arr = [128 128 147 150 128 137 127 125 126 128 133 134 139 129 127]
arr[0] -> 128
arr[2] -> 147
arr[11] -> 134
arr[12] -> 139
arr[4] -> 128
arr[1] -> 128

B = [119 138 106 136 129 134]
B[0]: 119
B[5]: 134
B[1]: 138

A = [116 133 120 150]
A[0]	116
A[1]	133

a =
[[122 118 127 138 123 131 122 135 122 112 131 130 120]
 [119 122 129 139 124 127 127 140 121 111 118 139 114]
 [137 145 130 112 137 122 138 118 137 153 117 138 113]
 [136 116 123 126 123 140 115 114 131 131 126 144 135]
 [128 155 135 115 141 110 150 133 134 148 126 143 137]
 [113 141 135 136 133 111 145 152 121 116 133 120 125]
 [129 104 122 138 117 144 108 122 124 112 125 142 140]
 [122 138 132 129 132 118 139 139 126 126 121 140 116]
 [125 142 132 125 134 117 141 136 129 133 131 116 126]
 [120 131 131 134 129 122 134 139 124 119 138 114 128]
 [132 130 127 123 129 129 128 122 131 136 119 136 113]
 [123 140 132 127 133 117 140 138 127 129 126 144 135]
 [124 132 130 130 130 123 133 134 126 125 126 143 138]
 [134 147 131 113 137 119 141 123 136 151 126 108 128]]
a[0, -13] => 122
a[8, 9] => 133
a[0, -6] => 135
a[5, -4] => 116
a[7, -3] => 121
a[-4, -4] => 136
a[-8] => [129, 104, 122, 138, 117, 144, 108, 122, 124, 112, 125, 142, 140]
a[8, -1] => 126
a[-10, 6] => 150
a[-2, -8] => 123
a[:, -13] => [122, 119, 137, 136, 128, 113, 129, 122, 125, 120, 132, 123, 124, 134]
a[8, 2] => 132
a[3, -6] => 114
a[-13] => [119, 122, 129, 139, 124, 127, 127, 140, 121, 111, 118, 139, 114]
a[8, 3] => 125
a[11, 11] => 144
a[-13, -13] => 119
a[-8, -7] => 108
a[4, 11] => 143
a[9, 6] => 134
a[-10, 4] => 141
a[7, 6] => 139
a[2, -8] => 122
a[13, 8] => 136
a[0, -3] => 131
a[-2, 1] => 132
a[-4] => [132, 130, 127, 123, 129, 129, 128, 122, 131, 136, 119, 136, 113]
a[11, -4] => 129
a[7, 4] => 132
a[-14, -9] => 123
a[4, -10] => 115
a[2, 11] => 138
a[0, -11] => 127
a[8] => [125, 142, 132, 125, 134, 117, 141, 136, 129, 133, 131, 116, 126]
a[10, -7] => 128
a[-11, 5] => 140
a[-6, -12] => 142

X =
124,123,121,124,127,126,127,121,127,144,116,121,103,125
117,130,128,118,135,108,121,123,121,134,132,128,111,131
117,129,128,122,135,107,122,123,120,135,130,128,109,130
122,123,120,114,128,128,124,121,130,143,118,120,106,126
127,123,123,134,125,127,131,123,126,143,114,123,104,123
136,124,128,152,122,133,138,128,126,135,115,128,118,121
132,133,138,147,129,120,132,134,122,114,137,138,143,129
116,131,128,112,136,109,119,124,123,130,136,128,117,133
119,133,133,128,136,103,123,126,118,127,137,133,118,132
X[0][0] -> 124
X[:, 0] -> [124, 117, 117, 122, 127, 136, 132, 116, 119]
X[4][0] -> 127
X[1][7] -> 123
X[:, 12] -> [103, 111, 109, 106, 104, 118, 143, 117, 118]
X[3][6] -> 124
X[2][12] -> 109
X[6][11] -> 138
X[7][2] -> 128
X[8][2] -> 133
X[1][12] -> 111
X[3][11] -> 120
X[7][8] -> 123
X[0][4] -> 127
X[:, 7] -> [121, 123, 123, 121, 123, 128, 134, 124, 126]
X[0] -> [124, 123, 121, 124, 127, 126, 127, 121, 127, 144, 116, 121, 103, 125]
X[2] -> [117, 129, 128, 122, 135, 107, 122, 123, 120, 135, 130, 128, 109, 130]
X[5][11] -> 128
X[2][10] -> 130
X[:, 4] -> [127, 135, 135, 128, 125, 122, 129, 136, 136]
X[:, 11] -> [121, 128, 128, 120, 123, 128, 138, 128, 133]
X[6][3] -> 147
X[4][3] -> 134
X[4][12] -> 104
X[1][4] -> 135
X[5][9] -> 135
X[1][0] -> 117
X[3][13] -> 126
X[8][0] -> 119
X[3][0] -> 122
X[6][6] -> 132
X[6][7] -> 134
X[5][6] -> 138
X[1][5] -> 108
X[2][4] -> 135

M = ((127, 110, 126, 116, 117, 136), (127, 125, 155, 124, 121, 106), (122, 114, 139, 116, 123, 126), (119, 135, 114, 134, 115, 125), (117, 136, 113, 135, 149, 150), (125, 104, 122, 101, 104, 113), (113, 137, 122, 130, 148, 122), (121, 108, 105, 113, 126, 115), (138, 102, 127, 101, 103, 114))
Rows and columns are counted from 0.
(0, 0) = 127
(1, 0) = 127
(6, 0) = 113
(5, 3) = 101
(0, 3) = 116
(1, 4) = 121
(7, 3) = 113
(1, 3) = 124
(2, 5) = 126
(3, 0) = 119
(4, 5) = 150
(3, 5) = 125
(6, 5) = 122
(0, 5) = 136
(2, 2) = 139
(3, 4) = 115
(5, 1) = 104
(3, 1) = 135
(8, 3) = 101
(6, 2) = 122
(4, 3) = 135
(8, 5) = 114

data =
[[123 129 134 121 128 125 118 139 139 136 139]
 [122 139 125 110 124 127 117 136 151 131 119]
 [132 123 122 121 131 114 127 123 132 123 125]
 [139 117 132 120 112 126 124 109 117 122 114]
 [122 128 125 129 136 127 123 130 131 128 133]
 [128 126 121 128 121 124 128 121 130 125 129]
 [131 126 126 124 129 120 128 126 131 126 126]
 [128 127 126 127 128 127 128 127 128 124 128]
 [130 117 136 142 132 127 131 129 114 133 149]
 [122 127 133 126 130 128 130 134 133 128 133]
 [131 124 122 122 131 115 128 124 131 123 125]
 [126 129 128 130 128 132 128 129 126 129 129]]
Indices start at 0.
(0, 0) -> 123
(8, 3) -> 142
(8, 9) -> 133
(5, 3) -> 128
(7, 8) -> 128
(6, 2) -> 126
(6, 10) -> 126
(6, 8) -> 131
(1, 5) -> 127
(9, 10) -> 133
(3, 2) -> 132
(4, 10) -> 133
(10, 8) -> 131
(3, 3) -> 120
(7, 9) -> 124
(0, 2) -> 134
(1, 8) -> 151
(2, 7) -> 123
(4, 1) -> 128
(9, 4) -> 130
(0, 5) -> 125
(8, 5) -> 127
(7, 1) -> 127
(7, 5) -> 127
(7, 10) -> 128
(4, 6) -> 123
(1, 6) -> 117
(11, 2) -> 128
(8, 7) -> 129
(7, 3) -> 127
(10, 3) -> 122

grid =
[[126 127 124 126 136 129 136 124 128 129]
 [127 128 134 130 131 127 125 133 122 132]
 [127 131 130 123 119 135 131 125 137 117]
 [131 125 120 130 134 121 131 120 129 135]
 [124 127 127 129 140 127 136 129 123 136]
 [128 131 131 139 136 119 134 134 135 136]
 [135 127 129 126 112 127 118 124 128 119]
 [126 137 136 139 135 127 139 140 149 130]
 [132 128 133 133 120 125 124 124 127 130]
 [127 126 123 126 133 123 125 126 122 134]
 [128 130 131 122 115 140 131 119 136 115]
 [132 126 123 126 119 129 122 124 129 122]
 [126 127 132 119 117 141 121 126 122 116]
 [127 139 137 141 133 122 134 148 146 133]
 [125 136 135 133 133 127 132 148 139 129]]
grid[0][0]: 126
grid[:, 4]: [136, 131, 119, 134, 140, 136, 112, 135, 120, 133, 115, 119, 117, 133, 133]
grid[14][8]: 139
grid[10][5]: 140
grid[1][7]: 133
grid[2][3]: 123
grid[2][1]: 131
grid[7][3]: 139
grid[5][6]: 134
grid[12][4]: 117
grid[9][9]: 134
grid[11][4]: 119
grid[:, 2]: [124, 134, 130, 120, 127, 131, 129, 136, 133, 123, 131, 123, 132, 137, 135]
grid[10][7]: 119
grid[0][3]: 126
grid[:, 0]: [126, 127, 127, 131, 124, 128, 135, 126, 132, 127, 128, 132, 126, 127, 125]
grid[9][4]: 133
grid[1][9]: 132
grid[5][8]: 135
grid[7][8]: 149
grid[14]: [125, 136, 135, 133, 133, 127, 132, 148, 139, 129]
grid[9][7]: 126
grid[0][2]: 124
grid[:, 5]: [129, 127, 135, 121, 127, 119, 127, 127, 125, 123, 140, 129, 141, 122, 127]
grid[0][9]: 129
grid[0][5]: 129
grid[:, 8]: [128, 122, 137, 129, 123, 135, 128, 149, 127, 122, 136, 129, 122, 146, 139]
grid[5][0]: 128
grid[2][0]: 127
grid[2][9]: 117
grid[3][2]: 120
grid[1][1]: 128
grid[3][7]: 120
grid[6][5]: 127

W = [141 131 135 141 119 138 130 135 131 152 130]
W[0] -> 141
W[6] -> 130
W[8] -> 131
W[3] -> 141

m = [110 122 149 134 142 137 146 139 107]
m[0] => 110
m[6] => 146
